Each path below is one point turned by a fixed rotation once a step. After each direction that follows a path, write how fast that rotation turns it, in degrees each step (0 if it stays still).
Each turn is a multiple of 5 degrees from 10 to 175, or 0.
Each row of a path follows its step; steps can be skipped.
Path 1:
step 0: [-49 -29 -47  14 -62  25 -19  33 -21 -42  -8   6 -17  16  52 -17  -8 -24
  49   4 -23  16  27  24   0  10  -8  13 -65  47 -27  -1  18  16  -3 -53
  -1   8  40 -45  10 -32 -35  28 -11  40 -23   4  37  43 -25  29 -10 -16
   1  14 -31   1   8]
step 1: [-40   5  -1 -22  -7 -22  25  -6  -4  -4  46   6  34  11  20 -34   6   6
  29 -19  33 -49  26  47   7  38  40  33  -3  29 -19  12 -70 -18   9 -25
 -12 -27 -15  -3 -16   6  17  37   6  40 -36  27 -36   8 -54 -48 -45  56
  -9   5  12 -51  -6]
step 2: [ 37 -14  35 -43 -18  -4   7 -11 -49 -19 -22 -32  14  30  31 -18 -27 -22
 -61  -4  16 -33  21  16 -29   3 -11 -67   9   7 -15  33 -34  -6  51  45
 -45  19  18  -3  24  14 -28  39   7 -11 -31   3   0  37 -20 -28   7  18
 -33  69 -32  26  -6]
step 3: [-19 -26 -22  23  25  10  18  -9   1 -49  -8  27 -10   1  58  13  -4 -39
  41   0 -37  -4  72 -15  13  10  11 -53 -21 -64  -6 -17  -2  35  -3 -12
 -65  49  39  19   0 -32 -10   1 -16 -23   5 -32  11   3  18 -33 -17  39
 -29 -10 -34 -42 -17]
step 4: [ 47 -23 -20  -4 -27 -88 -52  -9  39  37  15   2  39 -41  -8  31  11 -42
  -1 -21   2 -47 -13   4   1  14   7   0 -17 -18 -11   5   7  24 -11  13
 -52   3  22 -17 -21   6  14 -43 -25  35 -12 -18 -54  10 -33 -22 -24  68
 -27 -23  17  -8   8]
step 5: [  7  -3  -7  28 -17  10 -23  72  23   7 -57 -21   5   1  11  -4   2 -51
 -28  -5   4 -44 -49  -2  23 -35 -60  -8   1 -34 -48  -1  13 -42   2  -8
   2 -13  36  13  16  -9  47  14   7  11 -11 -26  22  29  -4  -9 -41  29
   5  61 -48  51 -16]
step 6: [-46  16 -57 -22 -13   4  25  10  -1 -24 -47  12  42  25  39   4  22 -28
  28 -17 -16  -2  17  34 -18  20 -39  69 -20 -27  -3  15  -4   3   8 -36
  21  22 -22 -33 -51 -25 -35 -12 -11 -16  64 -23  -7  43   0 -16 -44  31
   4 -34 -44  18 -14]
step 7: [  6  27 -15  -8 -18 -28 -38 -69 -44   4 -12 -47  25  31  46  13   6  28
   6  13  15 -30  24   5  10  24  10  68   4  23 -33  -7   9 -25  -6  -3
 -15 -27  16  18  37  16  21  14  40  17  10  27 -77   5 -37  27 -29  51
 -30  -7 -21  35   9]
step 8: [-10 -23  40   4  -1  40  29  12 -27  22 -45 -37   2  59  37  33 -13   9
   6   1  31   3  36   1  43 -37   9 -21  11  -5 -45  23  40 -13  37  14
  14  30  15  17  38 -17 -51 -34  -2  46   4  23  14   9 -24 -55 -46   5
 -25  52   6   7 -31]
step 9: [-23 -17 -13  48  22  24   9 -24  35 -32  -2  34  32  37  14  56 -13  -6
  18 -10 -11   9   9  29 -29  24   1 -17 -23  27 -34  30 -13  60  50  10
 -29  33  28 -27 -19 -37   2 -15  29  20  -7  -7 -43 -17 -25 -44 -18 -41
 -36 -47 -55 -16  29]
step 10: [ 21   6 -30  22  23  -5  -5  -6  51 -22  27 -76   0  -4  -2  47 -17  23
   5   1 -33 -86   8  -2 -14  26  -9   9 -19  -4   1   7 -15 -23   3  22
 -58 -31  32 -45  10 -24  31 -13 -23   2 -17   8   7 -12 -60  14 -29  16
 -48  51  41   1  30]
step 11: [  8 -16 -27  42   0  -5   4  63  18  40 -34 -14  20 -20  31  -3 -21 -66
   5  13  -1 -22  39   4 -29  42  45 -32   3   0 -34  54 -11 -12  45 -34
   7   2 -15  24  17 -41   8  11 -50   8  28 -21  26  37 -23   9   2 -23
   9  51  -1  50 -36]
[ -9   7  -9  -5  20 -10  -2  -1  -4  -4   3 -11   6   6  -5  -2  -9  13
 -17   9  -5   1   8   6   2  -8 -19  -1 -19   1   9  -1  -2  -3   4  -2
  -2  11  -3  -3  -1  -8   7   3 -12 -21   5   1  -2   0   1  -5   7  -1
  -1  -1 -12   0   7]	100
[ -3  -5   0   5  -1  -4 -12  -6 -10   5   4   3  -8  -7  -7  -3  -4 -10
  -2  10  -4  -7   2  -7  17  -9   2  -4  -3  12  -2  10  20  11  -6  -9
  10  23   8  -4  12  -5   0  -7   2  12   2   3 -11  -6   2  -8   2   5
  13   0   4  -9   3]	85
[ -6   1  -3  -6  -8   2 -12   2   8 -10  18   0   5 -14   5  -4   3   5
   3   6  22   0   3   9  -4  -3   1   0   1  -9  -3  19   2  -9   0  -1
   4  -4  11   9   1 -15 -10 -11   6   0   7  -5  -2  -6  15  -1   0   0
 -14  13  -8   0  11]	0
[ 15  -1 -12  13   8   2  -2  18  14  -2   6  -1   6 -26  -6   3  -9 -11
  -4  -1 -15  -8   0   3   3   8 -12  -6   8 -12  -2  -8   0   1   4   4
  -6   6  -2  12   5  -5  -5 -11   3  -3   3   4  -2   8  -1   5   5  -1
   3  -9  10   7   3]	55
[ -1  15 -13   4 -10   5   0 -18   1  14   1  -4   5   0  10 -10  -3   3
   4   2  -5  22   1   0   8   1 -13   3  -1   0 -10  -4  -5  -3   8  17
  12  -1  11  -3  -1 -12   1  -7   3  -2  -6  12  -1  -1  -7  -2 -13 -14
   6   1   9  -3  -1]	40
[  9  -1 -16   1  13 -13 -19  -6  12   2  -5   0  -5  -7   8  -2   0  20
   1   3   3   1  13  -7   5   8  15  12 -14   2  -4  -9   1   1  -7  -8
  -9 -13   1   0   1   4  -9   1  -6  13  -3   9   6   6   8  -4   1   1
   7   5   6   3  -5]	110
